The rows of Y fall into several groups, and each row is roughly a mix of its group's hidden directions.
Y, 125 rows:
[[ 10  17  -8  -6   2  -6 -12  11  18  -9   3 -21   4]
 [ -1 -13   0  -6 -14  18 -14  -7  17   2  10  11  13]
 [  5  16  -2  -6 -27 -10 -12  -7  14   5   2   4  -9]
 [ -3  17 -17  -6  -9  -4   5   6  -8 -25   1   2 -15]
 [ -4 -21  -4 -15   5  -4   1 -16   2  -9  17  13  11]
 [-18 -10  -4  -3  14  -9 -17  11   0  10   0  18 -10]
 [  4  -2   0   8  10 -11  -5 -11 -29  -4 -12 -14  -6]
 [-10   1   3  -7  -2   3  27   1 -14  -2 -15 -16  -9]
 [ 23   5  -3   6  -3  -5  10  -7 -20   0 -17   9 -12]
 [  5  -5  -2   7  18   1 -21  21   5   8  -6  14  -1]
 [  8   0  11  -7  -1  -2  12 -27  -7   6   1  -5  21]
 [ -1   7   6  -3  -7 -12 -14  -3  22  19  -5 -11  15]
 [ 10  14   2  -5 -18   4   4 -26 -15   6   4  -5  -3]
 [ -6  -5   9  -3 -18  -7  10 -18 -11  20  -6  11  -5]
 [ 22  13 -19   2 -11  10 -14  -2   3  -3  11   3 -11]
 [-15  -8  -1  -4  22  -3   9  11  -1 -12  11 -19   5]
 [ 12   5  -6   5   7  12 -18  20  -9  -8  -9   8 -14]
 [  0   4  10  -8 -25  -4   8 -21  -2  12  -3  12  -8]
 [  7   3 -10   3  22   3 -10  28   4 -10  -2   0  -4]
 [ 21   1  18  13  -9  11  -1 -13  -9   4   6   9  12]
 [  9   8  26   9  16   4  11  -8  -9   1 -11  -9  -4]
 [ 19  23 -11   0  -3  -5 -20   5   6   0  -2   1 -13]
 [  0   6 -23   1   8  -1 -20  18  11  -9   0   1  -8]
 [  5   4   5  16  10  11  12  22   0 -10 -21  -1  -2]
 [ 15 -22 -10  -1  -3   8 -20   0   8   7   4  17  -1]
 [  3  17 -15   0  -6   2  10  21  14 -12   0  -9 -11]
 [  5   0   8   0 -18  -2   8 -22 -17  13   8  -5  11]
 [  2   2   5   5 -31 -12   7 -10  -4   7  -4  16  -1]
 [  2   9  -5   7   7   3  18   9 -14 -11   5 -26   7]
 [ -6 -14  -2  -6  17  13  20  -5 -17  -4   4 -12  -8]
 [  8 -15 -16  -9  -1   6  -8  -4  -9  10   1  26  -9]
 [-22 -12   0  -3  17   4   2   9   8   1  16 -15  10]
 [  6  27   8  -1  10  -8   6   2  -4 -17  -9 -14  -6]
 [ 18   5  -9  12   1   7 -26  12   8  -5   2  10  -2]
 [ 13   9 -12 -10  -5   3 -23   7   5  18   0  15   2]
 [ -8  11 -22 -11  -6  -9   4   6   6 -18   5 -19  -3]
 [ -7 -10 -14   4  20   2 -19  17   8   8  -7  10   3]
 [ 20  16  -2  -7 -20  -3 -12  -6  11  11 -11   5   0]
 [ -5 -15   4 -11  -5   4  21 -17 -13 -12  13   2  -7]
 [  8  20  12  -1  -3  -3 -25   6   9  10 -12   0   8]
 [-11 -19 -17   1  -3  -4   3  23  -5   6 -12   2 -11]
 [-12   2  10   9  -2  17  18  12  -5  -8  14 -17   5]
 [ -7  -5   7  -1  -2   3  27 -11 -20  -5  -3   9 -12]
 [ -3   1 -17 -12   4   0  15  -5  -7 -23   9 -17   2]
 [ 13  18  16   5 -22   0   8 -18  -1  -1  -4   1   3]
 [ -4  11   1  -8   8  -1  16  -7   2 -19  13 -18  15]
 [-19 -16   0   5  18  -1  13   9  -7 -12  11 -12   5]
 [  8  -5 -12 -15  -1  -2 -26  -8  -9  11   3  16   0]
 [ -3  -2  12   2 -16  -5  12 -27 -15   6  -1  -8   3]
 [ -9   9 -23  -9  -2  -9   3  10   6 -22   4 -11  -8]
 [  6  17 -20  -6  -5  -2 -19 -12  10  -2  13 -10   1]
 [ -4   7 -12   7   8   3  11  22  -2 -18   4 -19  -6]
 [ -3  10   7  -9 -25  -3  17 -18   2  -7   8  -8  -3]
 [ 12   8 -11   1  12   7 -28  10   8  10   0   8  -6]
 [  0  12 -15  -5  13   1  14   0 -20  -1  13  -9 -17]
 [  1   7  -9 -14 -28 -15  10 -12   1   3   3   0  -8]
 [ -1  -6  12   0 -18  -6  -9 -23  -8  17  -3  13  -4]
 [ 11  17 -10  -9 -19  10 -15  -9   9   1   9  10  -8]
 [-17  -8   4 -21  20   1  11   0  -1  15   2  -8   7]
 [  4   4  -3  -3   0  -1   4  -6 -30 -15   8 -19  -6]
 [-15  -9  -4  -3  -5   4  24  -2   8 -16  17  -7   7]
 [-18   0 -18  -5 -13   2  12 -10  -7 -11   3 -18  -8]
 [ -5   1   4 -11 -21  -5  18  -8 -14   8  -6 -18   3]
 [ -2  16   1   5   9  -1 -24  15  20  -5   4 -10   2]
 [ -2   0 -16  12   4   4   0  29   2  -2 -19  -1  -4]
 [  1 -20 -14  -7  15   4   5   2 -16 -15   7  12  -9]
 [ -7 -19  -5   1  25   1   8   9 -14 -16   3   0  -2]
 [ -9 -12  15   4  -6  -2  22 -12  -6  16 -10  12  -4]
 [ -1  12  -9   7   5   5   4  29  20  -5  -4  -4  -5]
 [  2  12 -24   4 -15 -10  -6   5  18 -13   4  -8   1]
 [-15 -20  -6   9  17   0   4  13  -9 -14  11  -5   1]
 [-15  -1   2   8   5   3  24  -3  -2 -12  -5 -23   4]
 [ -1 -11  10   0   2  -8 -20  -6  13  20   9  14  11]
 [ -4  -4  20  -1 -15  -6  15 -13  -6  18 -12   5  -2]
 [ -1  -9  10   0  -9   0 -19   0   8  13   2  27  -9]
 [ 16  17 -15  -1   1   1 -20  15  -5  12  -9  -1  -3]
 [ 16  11   8   4  -2  -8  -1 -14 -24   7 -11 -13   1]
 [-15 -22   9   3  19   6 -12  10  11   2   4   3  11]
 [-12  -1   8  -3 -16 -12   7 -10  -6  25 -12  10   1]
 [-12   2   9   9 -22   9  15  -3 -13   2  15 -12  -2]
 [-10   2   1 -11 -22  -7  16 -11   5  -6  16 -14  -2]
 [ 12  23  -5  -5  -4   5  15   7  -3 -13   2 -21  -2]
 [  5   8  -8   6   5   1 -30  15  18  -2   2   2   0]
 [ -7 -25   8   6  14   3  21   6   0  -8   7   0   9]
 [ 16  15  -8   4  18  -1  -5  23  -1  -5  -9 -10   0]
 [ 19  14   2  14   6  10  -8  -9  17  -8   9  -6  12]
 [ -6 -10   3  -2  32   3 -11   6  14  -3  10   3   6]
 [  7   0  11   1 -13  -8  -5 -25 -16  18  -6   2   3]
 [  1  10 -10  -4 -12 -10 -23   7  22   7   8  -2  -3]
 [ -3  22  -3 -10 -20 -19   8  -7  -1   5  -3  -3 -12]
 [  3  -4 -23   0   9   4  -6  13   6 -22  13 -13  -2]
 [ -3  -6  16  -9 -18  -1  20 -18   5  -2   4 -11   8]
 [ -4   7  -6   7   9  -2  21   3 -21 -21   1 -10  -5]
 [  6  11  -3   0 -20  -9  11 -18 -16   2  -5 -16  -5]
 [  0   7 -13  -7   9  14 -20   9  17  -3  16  -7   6]
 [ -7 -11   0   3   8  -6 -23  -6   2  10 -19  15 -10]
 [-12  -6  13  -7   7   1  27 -15 -11  -1   6  -6   9]
 [-11  -4 -13  -8  22   5  12   5   0 -19   9 -14  -4]
 [  2  10  -3  -5 -15  -7 -14   7  27   0   2 -12  12]
 [  5   7 -16   4  12   2 -23  15  18  -5   1  -6   1]
 [-12  -7 -18  -8   4   0   2  -3 -15   0   1  13 -25]
 [ -3  -7  11  -2 -13 -15  -1 -12  -5  12  -8  22 -16]
 [ -5  10  -1   7  19   5  -1  26  -3 -11 -16   8  -1]
 [-11 -26  16   7   9   0  -7  -7 -13   2   9  11   3]
 [  5  10  -9   0  20   9   3  24   2 -14   1 -14   4]
 [ -3  -5  14  -3  -4  -3   7 -32 -13   5  -8  -6   8]
 [ -8  -4  -5   0  33   3  -4  16  -3  -8   6  -9   0]
 [  3 -14  14  20  14   9  11   9   3   0  -6  18   5]
 [ 18  -5 -13   3  21   0   0   8 -19  -2 -12   8  -9]
 [  6   0 -15  -8 -13  -8 -23  -7  -5  12  -3  14 -13]
 [  9  16  -3  -6 -21  -4  12 -13  14  14  -7  -1   8]
 [ -7  -8   0   8  20   1 -11  23  12   8 -13   8   1]
 [ -2 -12  23   6   7   7  22 -10 -11   7  -3   6   7]
 [  9   2   5  -5 -21  -4 -14 -15  -6  21   1  14  -2]
 [ -8   0 -27  -8   9   0 -12  16  -5 -10   1   0 -15]
 [-11   2   9  -3  -9 -14  24  -9  -6 -10   9 -17  -7]
 [-15   3  13  -3 -21  -9  22 -13  -2  -4   2  -7   1]
 [-15   5 -24  -9   4 -10  -5  16   2 -15   0   3 -12]
 [-11   0 -15  13  -5   5  22  -1 -20  -2  13  -7  -2]
 [-23 -24   3   3   3  -3  -9 -15   0   5  -8  11  -5]
 [-12 -10  18   4 -11   0   2 -17  14  16  -7  14   3]
 [ -4 -13  23   2 -11  -6  26  -5  -5   0  -3   2   8]
 [-14   1  -2 -17   0 -11  17  -3  -5 -23   9  -9  -6]
 [ 18   1  -8  12   5  10 -26  16   8  -2   1  -2   3]
 [ -7 -12 -15  -3  -3   3  -3   9  14 -10  23 -15   9]]

One row of each group comes first, with its name. Which group is each row after those in?
[ 12  12 -15  -1   5   4   3  29  12  -7  10  -2   2] -> <26>
[-3 -3 -1 12 28 11 13 10 11 -9 -2 -7  9] -> <114>
[ 29  15 -13   7  -3   5 -13   1  -3   7  -7   4  -9] -> <69>

[  8 -16  15  12  10  12  -7  -1  -7  19  -5  17  -1] -> <114>
[  1 -12  -2 -10 -15  -4 -16 -13  -7   8  14  21  -4] -> <26>
[  5  -7   5   2   7  -2  21  -7 -26  -1 -14   9  -8] -> <69>
[  3  -7  11   1  10  -3  16 -18 -16  -4   5 -13  19] -> <26>
[-10 -10   0   5  32   6  -1  14  -6 -11   3  -4   2] -> <69>
[ 13 -13  13  17  12   9   0  -1 -12   8 -17  12   2] -> <69>
[  6  -2  27  17  -7  -7  -6  -6 -11  14  -7   6  -7] -> <26>
[ -5   3 -15   0  13  13   2  27   1 -11  13  -8   3] -> <26>
[ 10  14   6  -3 -23   0   4 -18 -17  11   2  -9   1] -> <26>
[  8   2   4  15  26   4 -17  15   0  -5 -10   2  -2] -> <69>
[ 14  10  -1   0 -15   3 -20  12  -2  16   7  14  -8] -> <26>
